Each path below is one point turned by a fixed rotation once a step. After each direction that follows a path, write how fast that rotation turns it, in degrees per step (0 if it stays still).
Each turn is a multiple of 5 degrees from 10 to 175, or 0.
Each row of a path follows its step; steps can be skipped.
path 1
step 1: [326, 54, -265, 51, 363, 78, 215, 138, -227, -4, -146, -257, 208, 210, -265, -47, 199, 403, 116, 385, -4, 89, 70, -78, -80, -240, -285, -173, 21, -45, 103, 145, -217, 89, 367, 97, 125, -314, -31, -129, -26, 87, -453, -4, 187, -83, 177, -78, -213, -168, -40, -240, 75, -166]
step 2: [221, 302, 71, 228, 144, 190, -290, -38, -4, 266, 169, -603, -149, -40, -17, -147, 57, 166, -7, -86, -22, -49, -47, 85, 125, 306, -163, 41, 407, -206, -310, 153, 165, -183, 471, 111, 323, 44, 105, 22, -123, -168, -164, -144, -122, -190, -9, 204, -155, 68, -59, -156, 125, 236]
step 3: [119, -273, -197, 274, 73, 150, -8, 227, 1, 8, 182, -100, -53, -295, 137, 208, -295, -259, 200, 292, -7, -286, 29, 34, -38, 289, 67, 138, -156, -214, 18, -203, -197, -251, 407, 106, 80, -66, 147, 300, -158, -146, -152, 72, 154, -28, 211, 350, -87, 435, 271, 72, -7, -194]
step 4: [-96, -151, 252, -242, -184, 148, -135, 59, 186, -110, -42, -63, -251, 74, 89, -84, -278, -56, -143, 21, 50, 307, 56, 160, -256, -123, 38, -69, -34, 133, -145, -168, 155, -398, 210, -401, -168, -373, 11, 187, -174, 92, -281, -59, -103, -270, -233, 0, -84, 412, 434, 58, 230, -95]
step 5: [81, -181, 100, -62, -403, -287, 135, 122, 78, 276, 414, 314, -212, 74, 351, -9, 57, 193, -39, 57, -310, 194, 108, -144, -184, 224, 115, -31, 58, -58, -38, -112, 150, -146, -226, 0, -368, -24, 28, -10, 132, 148, -383, -389, -93, 207, 251, 170, 30, 111, 92, 340, 126, 216]
step 6: [199, 31, -87, 122, -66, -151, -26, -9, -216, 19, -251, 128, 113, 47, 462, -76, 216, 356, 113, 201, 417, -122, 98, 104, -63, -333, -161, -195, 28, 234, -37, 77, -475, 63, -113, 2, -308, -243, -192, -11, 178, -51, -347, -98, -42, 285, -114, -107, 2, -33, 225, 368, 154, 54]
step 8: [118, 46, -469, 78, 480, 48, 53, -125, -88, 83, 188, 77, 19, -149, 170, 201, -244, 291, 74, 128, -93, -143, -1, -120, 14, -263, -16, 65, 426, -453, -347, -35, -245, -27, 93, 320, 2, -104, 184, 21, 104, 34, 234, 25, 118, -80, -13, -60, -315, 192, 6, -7, -386, 32]
step 9: [-251, 24, -107, 303, 37, 335, -11, -121, 261, -11, -259, 18, -100, 29, -86, 188, -332, 96, -18, 496, 330, 179, 217, 22, -258, 58, 28, -106, 323, -210, -34, -91, 272, -118, 256, 120, 332, -7, 254, -104, -32, 52, -100, 155, 222, -278, -440, 46, -33, -40, 227, -57, 124, 95]
step 10: [-89, -235, -358, 94, 122, -138, 109, 47, 81, 240, -14, -165, -224, -156, -239, 157, -73, 78, 121, -29, -231, 260, 282, 20, -319, 366, 146, -445, -209, -174, -117, -251, 378, -109, 260, -139, 84, -339, -95, -323, 103, 52, 26, -230, -57, 43, 202, 207, -227, 151, -29, 58, 128, 15]
Directions:
[7, -42, 8, -32, -86, 51, -49, -5, 37, -4, -26, 59, -24, 39, -62, -88, 39, 23, -63, -31, 8, 61, -10, 117, 69, 48, -66, -20, -3, -113, -63, 60, 27, 5, 8, -56, 55, 17, -70, 54, 20, -66, -16, 41, 73, -88, -78, -37, -13, -105, 88, 47, 28, 43]	145
[74, -14, 18, 51, -20, -7, 88, -7, 29, 90, 16, 14, -4, 93, -2, -116, 31, -14, -49, 176, -82, -37, 57, 9, -2, 40, 40, 87, -45, 31, 52, -44, 12, -31, -71, 51, 78, 74, 53, -9, -69, 49, 37, 14, 50, 0, -2, -19, 29, -21, 71, -25, 28, -42]	170
[23, -83, 15, 14, 29, 19, 54, 6, -1, -8, 22, 15, 5, 11, -60, 88, 64, -34, -29, 4, 120, 53, 82, 126, 22, -47, 64, 49, 24, -14, 11, 65, 30, 66, 68, 51, 26, -57, 16, -97, -70, 89, 105, -84, -18, 15, 10, 22, -31, -49, 11, 6, -79, 71]	35
[29, -11, -6, -82, 43, -6, -69, -67, -66, 81, 19, -18, -7, -47, -44, -46, -36, -33, -60, -49, -47, 34, 100, -105, 52, 67, -4, -39, 67, 5, -72, 61, 99, -8, -9, 81, -62, 0, -65, 65, -62, 80, 86, -12, -8, 72, 30, 29, 0, -10, 10, 19, 107, 0]	135
[6, 15, 138, -54, -97, 33, 81, -49, 5, 90, -21, -17, 55, 75, 5, 105, -68, -68, -53, -18, -10, 25, -23, 20, -12, 58, 0, 5, -4, 40, -71, -18, -99, 9, 70, -45, -20, 46, -46, 6, -15, -54, -11, -43, -57, 45, 101, -18, -1, 28, 84, 91, -24, -60]	45
path 2
step 0: [167, 90, 307, 50, -190, 131, -144, -221, 113, -160, -120, -184, 185, 200, 113, 335, -358, -108, -111, -69, -42, 63, 57, 168, -57, 5, 194, 429, -127, -163, 124, -79, 322, -219, -67, 90, 26, 19, -247, -207, -71, -52, -50, 186, -30, 36, 58, -54, -120, 348, -87, 445, 207, -237]
step 1: [43, -13, 80, -163, 14, 358, 40, -45, 292, -19, 202, -207, -416, -70, -238, -230, -82, 314, -267, -26, 76, -15, 131, 122, 248, -253, -78, 328, -13, 116, -24, 73, -198, 44, 32, 168, 118, 62, -49, -118, -368, -222, 399, 49, -196, 9, 103, 77, 142, 177, 48, -183, -62, -325]
step 2: [94, -57, 42, 108, -14, 288, -116, -313, 372, 205, 219, 2, 171, -107, -89, 68, -317, -170, 3, -85, 248, 113, -112, -105, -37, 133, 195, -98, -339, -44, -166, 57, 29, 66, -363, 48, -149, -57, -68, -406, -100, 148, -152, -20, 154, -29, -256, -371, 116, 67, -118, 144, -237, -347]
step 3: [173, 150, -39, -208, 127, 246, 31, 239, 298, -223, 88, 80, -192, 55, -172, -165, 35, 271, -135, -211, -90, 26, 4, 50, -257, -63, -71, -1, 106, -62, 86, 59, -309, -334, 68, 62, -347, 111, -25, 13, 56, 106, -161, -451, 10, -182, -11, 52, 323, 113, -29, -103, 192, -519]
step 4: [203, 93, -145, -77, -147, -190, -42, 133, 301, 256, -36, 69, 85, -324, 24, -75, 123, 46, 1, 272, -259, -157, -30, 143, 52, 92, -247, 84, -439, 23, -26, -174, 66, -58, -228, -109, -53, 11, 8, -244, -259, -34, -472, -69, -34, -307, -342, -147, 190, 207, -23, -64, -290, 83]
step 5: [475, 148, 69, -57, -52, 90, 372, -150, -42, 129, -278, 75, -37, 229, -58, 189, 48, 100, -309, -119, -3, 146, 354, 157, -330, -19, -214, -40, 165, 217, -87, -85, -70, -188, -197, 75, -155, 267, 119, 32, 24, 248, -156, -149, 91, 61, -344, 87, -187, 151, 142, -282, 173, -7]
step 7: [94, 153, -124, 249, 299, 175, 55, -181, -121, 234, 214, -309, -299, 164, -15, 234, 132, 105, -194, 97, 179, -245, 112, -221, 128, -51, -430, 172, 195, -39, -155, 11, 38, -251, -199, -105, -169, -181, -45, 42, -95, 285, 287, 62, 168, 101, -262, -121, -117, 107, -9, -348, -71, 48]
step 9: [196, 234, -86, -99, 122, -13, -275, 38, 73, -169, 140, -75, -174, -287, 371, 28, -26, -180, -123, 77, -100, -100, -361, -93, -103, 32, -393, 254, 48, -280, 190, -32, -62, -185, 86, -103, 43, -164, -243, 67, 239, -21, 155, -99, 294, 297, -184, 268, 35, 232, 30, -366, 48, -114]
step 10: [122, -259, -10, -349, 153, -253, 115, -29, 101, 65, 58, -318, 313, -70, 29, -131, 68, -125, -85, 17, -59, 79, 209, 353, 443, -101, -31, -130, -296, 328, 270, 15, 34, 90, -13, -319, 176, 29, -212, -203, 37, 275, 4, -249, 258, 241, -26, 161, 13, 152, 0, -91, -109, 114]
Directions:
[18, -37, 95, -96, -5, -11, -31, 12, 28, 60, 26, 5, 5, -6, 44, -4, 52, -9, -77, 21, -15, 109, 9, -42, 71, -20, 53, 18, 39, -103, -65, -36, -38, -18, 21, 78, -28, 40, 42, -72, -54, -57, -37, 37, -105, -43, 56, -87, -73, -29, 11, 72, 34, -129]	20
[36, -6, -107, 18, 6, -43, 93, -32, -2, 29, 86, -53, -37, -140, -13, -10, 13, 50, 30, 83, -5, 39, -53, 7, 63, -14, -3, 104, -8, 34, -45, 25, 39, -76, 59, -34, 9, 37, 147, -89, 45, -6, 58, -16, -12, 6, 28, -31, -28, 7, -48, -29, -96, 48]	130
[-14, 60, 21, 8, -36, -94, -99, 78, -48, -99, 19, -7, 21, -65, -100, -31, -27, 69, -36, 134, 39, -48, 7, 49, -34, 29, 33, -42, 60, -25, 22, -20, 23, 25, 17, -27, -51, -8, 26, 37, 22, 3, 7, 98, -29, 10, 16, 57, -24, 109, -26, -47, -35, -139]	130
[127, 41, -64, 48, 34, 89, -11, 14, -102, -51, -83, -14, 7, 103, 5, 63, -19, -30, -29, 53, 36, 76, -40, 13, 42, -38, 65, -93, -56, 12, -21, -31, -37, 31, 79, -69, -84, 69, -8, -27, -24, -71, -25, -22, -20, 87, -20, -31, 22, -11, -92, 10, -59, 6]	130
[-48, -12, 28, 21, -23, 38, 47, -26, 92, 80, -25, 35, -57, 43, -25, 36, 8, 23, -31, -24, 58, -4, 101, -36, -26, -24, -51, -9, 44, 37, -15, -16, 44, 102, -13, -63, 49, 109, 33, -36, -48, -22, 59, 80, 60, 108, 115, 47, -37, 100, -52, 88, -43, -3]	70
[-20, 39, -4, -50, -16, -33, 62, -91, 26, -61, -11, -12, -43, -51, 104, -58, -128, -46, -55, -18, -56, -16, 102, 35, 36, -18, 13, -48, 28, -74, 21, 93, -16, 26, -2, 83, -36, 61, 7, -16, 8, -91, -46, 93, -18, 13, -82, 48, 8, 25, -68, -69, -6, 88]	85
path 3
step 0: [346, -290, -126, -136, -206, -217, 196, 45, -7, -87, 137, 326, 110, -190, -156, -190, -233, 251, 184, -239, -113, 185, 12, 122, 380, -262, -259, -322, 183, 50, 13, -116, -131, 42, -447, -144, 41, -73, -18, 24, -184, -43, -147, 188, -27, -245, -154, -240, -17, 125, 72, 156, -215, 273]
step 1: [288, -61, 337, 16, 176, -362, -78, 19, 277, 250, 9, 281, -61, -84, 247, 39, -327, -13, -202, 93, -162, 294, 447, -8, 404, 200, 34, -95, -70, -255, 109, 119, -179, 69, -215, 95, 202, 10, -270, -11, -93, -252, 85, 265, -68, 136, 150, -384, 49, -25, 13, -55, -94, 86]
step 2: [396, -55, 375, -199, -163, -210, 247, -27, 282, -91, -159, 164, 293, -51, 150, 21, -118, -343, 168, -209, -282, 203, 97, 8, -38, -149, -282, -214, -128, -117, -83, -112, -121, 397, -138, 34, -295, 164, -148, -118, 141, 155, -187, 5, 118, -231, -95, -377, -38, 50, 76, 274, 97, -39]
step 4: [226, -9, 234, -315, -319, 49, 141, 188, 121, 32, -125, -4, 336, -167, 277, -50, -80, 170, 177, 297, -87, 211, 375, -276, -179, 39, -83, -333, -3, -74, -16, 48, 331, -4, -111, -402, 2, 246, -81, -132, -81, 119, 189, -1, 476, 14, -33, -206, -165, 57, 19, 157, 26, 267]
step 5: [372, -216, -270, -313, -104, 183, -271, -77, -5, 30, 180, 159, -106, 4, 114, 118, -205, 41, 143, -117, -382, -97, 274, -228, -75, 281, -69, 147, 74, -125, 43, 213, -178, -9, -95, -293, -37, 45, -186, -54, -69, 23, -220, 308, 152, -318, -237, -181, 216, 90, -100, 74, 79, 534]
step 6: [169, -451, -235, -72, -124, 173, 82, 62, -8, 188, 173, 391, 206, -289, 167, -378, -34, 57, -67, 212, -171, 238, 247, -65, 173, -95, 29, -323, -88, -361, -109, 215, 26, -148, -118, 73, 116, 80, -44, -42, 94, 78, 79, 85, 318, -110, -9, -233, 274, -56, 480, 3, -68, 70]
step 8: [232, -46, 189, -341, -408, -180, -51, -236, 329, 168, 94, 349, 22, -248, -15, -125, -279, 68, -65, 16, -175, -30, 106, -211, 195, -127, -25, 276, -195, -32, -45, -190, 76, -192, -154, 217, 48, 100, -117, 69, 99, 357, -68, 100, 228, -276, 11, -379, 4, -250, 252, -93, 205, -270]
step 9: [174, -1, 266, -138, 101, -128, -100, -151, 54, -82, 204, 65, 111, 274, 98, -266, 95, -39, -151, 140, 106, 252, 309, -125, 317, 103, -111, 309, 17, 3, 158, -73, 94, 76, -85, 34, -477, 605, -195, -158, -42, 246, -79, 98, 458, 62, -132, -102, 29, -43, 68, 62, 8, 249]
step 10: [511, -28, 208, -116, -369, 327, 59, -122, 191, -255, 322, -247, -9, -27, 75, -26, -319, 77, 2, 115, 68, 84, 1, -77, 80, 156, -165, 113, -95, 25, -197, 188, 153, -69, 20, -174, -9, -28, -327, 8, -100, 332, 77, 356, 240, -120, 35, -59, -179, -38, 330, 219, 401, 47]
Directions:
[32, -90, -39, -6, 105, 111, 57, -8, -29, -92, 31, -77, -23, 61, 9, -30, 19, -73, -15, 53, 88, -19, -63, 75, 13, -120, -26, -81, -31, -10, -112, 61, 7, 82, -19, 22, 54, 72, 8, 60, -1, 20, 12, 54, 7, -37, 9, 6, 6, -3, 73, 43, 17, -29]	100
[12, 3, -36, -46, -46, -32, 64, 16, 19, 14, -19, -8, -20, -20, 87, 73, -4, -56, -38, 72, 6, -15, -31, -65, -7, -59, 21, -116, -8, -62, 15, 21, -64, 87, -78, -65, -60, -35, -45, -40, 53, -98, 74, -23, -94, -42, -8, -68, -3, 102, -127, -26, -51, 7]	25
[58, 61, -57, -33, 113, -63, -15, 49, -88, -6, 28, -17, -104, 57, 43, 0, 41, 10, -93, -10, 61, -22, 61, -46, -3, 111, -26, 71, 14, 6, -30, -43, -61, 85, -28, 48, 53, 30, 25, -3, 6, -22, -107, -11, 23, 15, -129, 8, -26, 27, -44, 32, -75, 43]	170
[27, -107, 125, 41, 34, 18, 5, 15, 19, 12, -1, -12, 9, 28, 68, -25, 48, -97, -75, 10, 3, 17, 52, -71, -24, 87, -29, -80, 104, 104, -17, -37, -24, 1, 40, -82, 12, 35, -16, -21, -11, -17, 99, -27, 33, 142, 38, 42, 29, -51, 9, -29, -51, -38]	135
